The rows below fall into families. The same turns and mirrors carry the whole set onto itself and the rows of a family onto each other. For each named row, which other rows are in its family? Write them in the order they are listed.
These 30 rows form 5 families of 6 rows each.
muf: -36.5  11.4  19.0  7.4  6.1  29.6  -12.4  -6.9  4.2  -33.3  10.6  0.0  14.2  -22.0  -29.4  -5.1  5.4  -12.2  -14.5  -4.5  -6.2  0.2  -28.1  -42.3  5.6
Noto: -31.4  25.8  13.3  33.3  12.1  13.8  -16.3  1.6  18.7  -1.5  -6.0  -21.5  15.1  -28.4  -15.5  12.9  5.1  -5.0  -15.4  1.7  15.7  4.8  -21.8  -36.3  -7.0
guf: -21.0  37.6  -20.8  -0.8  44.6  7.5  29.5  19.7  -31.4  -10.9  13.1  -3.2  7.2  -5.7  -4.4  -7.1  -10.0  -26.9  2.6  -11.0  2.3  -12.9  -14.7  -3.8  -6.0
vama: 47.7  -25.1  12.8  -17.1  15.7  -21.6  -10.0  -46.5  7.4  15.5  14.6  11.0  -14.6  -1.5  -14.4  -17.5  -6.7  -28.3  -11.7  -11.4  5.6  10.6  11.6  1.9  38.7
vivu: 3.5  28.5  -32.2  2.3  15.8  -9.1  27.5  0.8  -25.7  0.6  10.8  -9.3  11.5  -8.1  6.6  9.4  -34.7  -46.3  15.8  0.7  -9.9  -6.1  14.8  18.8  32.1
duta: -15.6  20.1  -17.1  -11.0  36.1  5.5  32.0  10.5  -33.3  -24.2  18.0  7.6  10.1  -8.9  -5.9  -12.2  -17.6  -39.9  7.8  -16.6  -10.5  -18.1  -8.7  3.4  8.2
nuv: 48.3  -7.7  5.1  -0.6  16.3  -19.9  -19.1  -41.7  12.6  34.2  11.3  -4.8  -14.1  4.0  -2.9  6.1  -10.2  -14.4  -14.1  2.0  18.0  20.8  18.2  -0.3  38.9
gubi: -13.8  50.9  -29.9  12.0  38.5  0.8  23.3  19.9  -27.9  6.7  6.7  -18.2  6.9  -3.1  2.8  5.4  -15.1  -23.1  5.9  -1.3  9.3  -3.5  -7.2  0.8  -1.3
kibu: 33.7  -21.3  19.0  -28.4  26.6  -10.7  -5.8  -38.6  -2.1  2.3  17.9  17.3  -19.1  3.0  -28.9  -35.9  7.3  -21.6  -18.0  -20.2  5.2  7.5  -8.5  -11.7  22.7
vefu: 12.8  11.3  -11.5  5.8  -21.1  10.4  -13.7  -39.6  27.4  24.3  25.0  -0.3  3.3  -10.1  -4.7  34.3  -50.4  -33.3  -0.3  3.2  -29.7  36.2  8.4  11.3  8.6
pagod: -4.3  15.6  -23.9  -10.4  21.1  -1.5  32.1  0.3  -29.6  -17.9  17.5  5.8  12.6  -10.7  -0.4  -4.0  -29.2  -49.6  14.1  -10.2  -16.5  -15.2  5.3  15.9  27.4
kol: 11.7  6.4  10.3  24.4  -1.5  11.3  -2.8  -21.8  29.7  25.8  -1.6  -30.4  -18.4  27.6  -1.3  30.5  -22.0  -23.5  14.9  27.9  25.8  25.7  11.9  12.5  -15.6
teb: -8.7  17.6  16.1  14.8  14.3  32.4  -5.4  -9.2  17.0  9.2  7.3  -23.9  -23.4  36.2  -12.7  18.6  -4.7  -4.9  5.1  23.6  27.8  25.2  -11.2  -10.2  -33.2
lup: -1.3  46.7  -36.0  12.7  23.6  -6.1  23.8  11.3  -24.4  12.4  6.1  -20.8  9.5  -3.9  8.9  12.5  -27.8  -33.2  12.0  5.1  3.5  0.1  8.6  11.0  17.2
kulit: -20.2  1.6  13.7  -8.9  -20.0  20.0  -4.2  -21.9  -3.9  -38.8  11.7  5.1  12.0  -19.1  -37.6  -21.7  -6.0  -35.5  -5.6  -4.2  -28.2  4.4  -18.7  -29.5  35.1
lib: -6.7  -13.1  14.2  -15.2  5.4  7.4  5.8  -29.5  22.7  -4.7  17.8  23.6  0.9  -24.6  -31.4  -16.8  -22.5  -44.6  -9.2  -35.0  -34.2  10.2  -25.9  1.0  -33.9
kime: 7.3  20.7  -4.6  25.5  -33.0  -20.0  -3.8  -22.6  16.0  17.8  -22.9  -34.9  13.5  -29.2  -20.5  -2.4  -18.6  -46.8  4.6  7.3  -7.1  18.4  6.9  -5.3  34.0
Gil: 22.3  -0.1  17.3  -21.8  37.2  0.9  -12.4  -26.5  -7.0  7.1  19.6  10.4  -24.7  11.4  -30.3  -33.1  19.3  -0.9  -24.3  -15.6  16.8  14.7  -20.9  -26.6  7.5
kedi: 23.6  18.0  8.2  -4.9  39.0  2.1  -21.6  -21.9  -1.6  25.7  17.0  -4.9  -23.2  16.8  -20.2  -10.4  15.2  13.8  -26.8  -0.4  30.6  24.1  -14.3  -28.6  7.5
bipim: -9.6  30.1  0.8  42.2  -7.3  -11.1  -12.0  -7.0  24.8  23.6  -22.7  -38.9  14.9  -31.7  -11.7  13.5  -6.2  -23.1  -4.6  8.0  14.9  12.9  -4.1  -17.9  6.5
kago: 36.7  14.5  1.9  5.3  27.7  -7.7  -25.6  -29.5  8.3  38.8  12.9  -12.8  -19.0  12.7  -5.5  9.2  0.3  6.1  -20.3  7.8  30.8  26.4  5.3  -15.3  23.5
Dema: 24.6  -16.4  13.2  8.7  -17.2  -3.0  8.2  -35.9  27.9  16.0  -4.5  -20.2  -15.3  19.2  -7.8  11.6  -29.4  -52.1  22.7  16.6  7.4  19.3  20.4  27.1  0.6
nef: -14.4  7.0  25.4  -8.9  14.5  39.5  5.3  -11.2  3.5  -16.6  16.0  -6.1  -27.5  38.0  -31.9  -13.8  3.4  -14.0  3.4  10.6  12.8  19.1  -26.4  -16.8  -34.2
voni: 6.6  -18.3  5.4  -7.9  -11.7  6.9  -2.1  -41.9  30.7  3.2  25.3  20.8  6.7  -24.2  -13.4  13.2  -43.8  -49.9  -2.1  -18.4  -39.3  15.8  -0.3  15.2  -3.1
mapo: 4.0  47.8  -18.9  12.2  -14.2  16.2  -17.7  -24.3  19.4  38.3  17.3  -18.4  -7.7  3.4  -14.0  27.2  -35.8  -12.9  -7.2  10.7  -16.9  51.1  -8.0  -4.5  -11.2
vekeg: -1.5  -16.9  27.6  -23.7  -1.8  24.4  16.4  -26.4  2.1  -26.3  12.9  4.1  -24.9  30.8  -40.0  -32.4  -4.7  -42.3  12.3  -0.8  -7.0  11.7  -17.7  -1.8  -16.9
bem: -9.2  52.7  -10.1  6.6  1.6  17.6  -8.6  -10.7  12.0  32.0  10.8  -16.8  -13.6  2.0  -31.9  -3.0  -14.0  -9.5  -13.1  -5.1  -12.2  44.4  -34.0  -18.4  -42.3
ful: 17.4  -28.8  22.2  -15.0  -18.2  3.4  19.2  -37.2  13.8  -9.8  3.3  -2.3  -19.4  21.3  -27.3  -20.9  -21.5  -61.1  21.5  3.1  -9.7  12.1  5.7  20.5  -0.1
dakub: -14.1  23.1  5.7  -7.5  12.2  12.3  2.9  -13.3  14.1  9.5  10.5  4.9  -9.8  -11.6  -39.9  -24.5  -7.1  -24.7  -15.3  -28.1  -19.8  24.6  -42.7  -14.6  -52.9
Vis: 0.9  6.7  1.5  -0.5  -39.8  -5.2  -0.7  -29.6  2.4  -12.5  -5.7  -12.6  11.7  -23.4  -33.3  -20.6  -17.6  -52.8  4.7  1.0  -29.0  13.0  -0.6  -10.9  48.8

The rest of the family of teb: kol, Dema, nef, vekeg, ful
The rest of the family of kibu: vama, nuv, Gil, kedi, kago
The rest of the family of kulit: muf, Noto, kime, bipim, Vis

